In the rows, 128 means zero.
Y: rows in 3 groups, each row roughly a mix of its group's directions
Y (108 x 10)
[[134 128 186  94 142 129 145 181  79 121]
 [130 145  77 149 149 194 102 155 105 111]
 [120 125  80 129 166 187 121 155 154  90]
 [180 135 101 109 177 138 163 167 104 103]
 [139 147 121 105 171 149 148 193  80 136]
 [ 80 122 147 147  77 105  92  95 160 155]
 [ 85 123 141 144  88 130  76 109 155 179]
 [159 123 164 110 123  74 186 120 156 151]
 [166 124 192 100 145 109 171 133 165 127]
 [165 111 117 101 164 135 164 194 107 146]
 [181 128 140 120 126  83 179 121 159 168]
 [ 88 146 159 133  56  87 128 138 111 138]
 [ 77 139 175 142  92 140  97  83 151 113]
 [ 85 131 162 153 122 180  84 117 126  85]
 [161 108 157 108 139  98 191 154 167 150]
 [ 97 148  84 110 140  97 151  80 123  75]
 [ 91 113 137 142  71 106  92  79 159 131]
 [148 124 160  78 179 155 177 144 112 119]
 [152 120 116  83 185 163 151 171 102 133]
 [149 125 194 113 132 106 191 143 153 126]
 [134 131 105 165  73  98  92  84 149 154]
 [ 83 143  81 110 111  79 135  76 120 120]
 [176 115 164 107 143 117 182 134 181 135]
 [124 132 158  79 119  69 109 106  77 132]
 [174 120 155  86 155 107 184 152 154 131]
 [100 145  63  92 141  86 152 103 114 110]
 [124 138 107 176  84  87  69 119 145 131]
 [106 123 157  78 156 163 187 151 104 129]
 [140 167 162 137 153 134 169 160  76  91]
 [ 93 122 155 154  81 127  82 101 149 173]
 [126 109  97 143 102  81 159  90 180 156]
 [ 91 122 160  90 156 152 167 177 105 103]
 [137 131 159  94 159 140 194 173 107 115]
 [173 158 129 117 160 131 167 179  81 136]
 [162 151 127 103 171 150 169 168  82 145]
 [ 91 122  85 164 121 174 120 104 166  89]
 [127 114 138 149 114  72 157 119 185 172]
 [124 148 125  96 162 148 108 175  64 104]
 [171 122  92 137 188 177 147 103 128 115]
 [ 80 139 157 145  58  86 120 134 128 126]
 [182 123  89 138 112 112 135 118  66 164]
 [189 134 116 121 170 145 164 155  95  93]
 [169 140 114 102 176 141 171 158  98  90]
 [166 126 109 101 190 164 155 162 102 125]
 [148 127 137 106 164 179 111 191  94 120]
 [ 95 103 148 126 106 116  75  76 169 112]
 [197 152 113 102 157 126 117 152  90 161]
 [134 124 100 174  97 111  80  76 160 132]
 [124 134 199 104 113 113  91  81 114 109]
 [ 79 117 156 144  75 111  95  99 152 162]
 [192 140 153  99 137  94 159 145 105 168]
 [ 77 135 137 144 142 178 105 128 144  66]
 [124 132 115 190  85 101 101  87 158 108]
 [ 95 121 164 162  83 127  83 101 162 156]
 [ 90 117 167 156  80 138  86  94 148 155]
 [148 146 195 119 110  74 147  97 121 147]
 [108 134 118 150 143 158  92  92 194  94]
 [150 142 129 102 189 157 167 173 103 143]
 [167 139 124 122 114  70 115 111 105 192]
 [ 80 118 120 142 151 182 125 168 147  81]
 [179 114  96 112 153 106 178 162  90 128]
 [ 81 137 151 156 112 145  90  76 167 107]
 [ 77 152 168 119 138 166 101 116 169  91]
 [130 105 158 118  88  62 150  97 134 164]
 [ 62 112 133 154 100 155  87 102 128  95]
 [152 117 184 172  92 163  86 127 143 137]
 [152 107 123 107 152  96 196 162  92 141]
 [178 122  81 113 157 114 163 160  86 145]
 [142 128 159  81 176 154 184 151 111 128]
 [163  99 122 117 139  86 194 163 103 123]
 [112 161 171 126 149 191  98 119 146  91]
 [ 91  99 110 135 106 135  78  74 168 140]
 [180 147  94 110 177 136 160 153  94 106]
 [177 105  89 113 193 163 129 129 142 126]
 [121 145  93  80 174 103 175 153 122 100]
 [ 94 138  78  97 129  71 162  99 108 125]
 [114 140 103 155 119 192  78 101 110  97]
 [ 76 138 151 143  54 100 130 113 128 144]
 [104 128 100 174  88 101  67 118 154 131]
 [164 110 165 149 134 177 104 176 136 165]
 [158 145 120 106 174 143 150 190  85 131]
 [114 112 143  95 152 121 138 206  87 133]
 [ 90 123 147 150  82 137  73  98 153 164]
 [105 126 105 175  82 111  78  87 148 120]
 [163 137 126 108 162 156 118 193  81 143]
 [150 127 149  89 139  65 176 153 115 153]
 [ 98 124 140 142  92 131  75 127 153 194]
 [ 71 136 111  77 137  85 171 118 120 115]
 [114 156  49 107 136 106 122  90 104 127]
 [168 114  97 122 201 169 130 133 132 109]
 [118  99 132 144 104 105  80  81 182 103]
 [ 78 151 167 153  65  99 131 111 120 122]
 [ 79 102 143 129  94 116  83  84 169 122]
 [165 133 105 114 180 148 166 142 108  72]
 [110 144 104 137 158 191  99 128 145  73]
 [158 153 132 108 172 146 171 177  85 138]
 [167 103  85 143 177 168 146 110 147  95]
 [149 130 163  63 165 126 138 160  96 100]
 [151 146  74 132 161 182 137 122 156  89]
 [189 109 130  93 187 153 142 108 133 114]
 [179 119  89 123 166 116 163 165  95 158]
 [134 121 159  76 167 143 179 172 114 123]
 [ 75 140 158 142  95 141  85  82 159 118]
 [ 74 142 164 135 102 156  84  88 154 115]
 [100 133  93 170 108 168  76  88 134 114]
 [161 129  95  95 148 132 135 180  68 148]
 [180 114 100 100 191 156 139 158 118 123]
 [ 77 145 149 134  90 148  73  86 147 133]]

one row of each group, then the others: which group is each in?
[ 69 114  76 158 121 159 112 118 152  95]	W
[ 93 120 148 159  77 119  83  92 153 161]	G
[182 113 100 132 187 161 155 108 151 121]	S

[ 69 146 128 117 121 101 142  73 140  81]	G
[136 120 163 120 107 126 148 171  53 152]	W
[130 134 132 160 106 115 135  62 192 127]	W
[ 74 137 160 118 130  91 107  85 157  88]	W
[105 126 171 125 115 115 130  69 177  88]	W
[130 114  63 166 135 160 128 173 142 161]	W
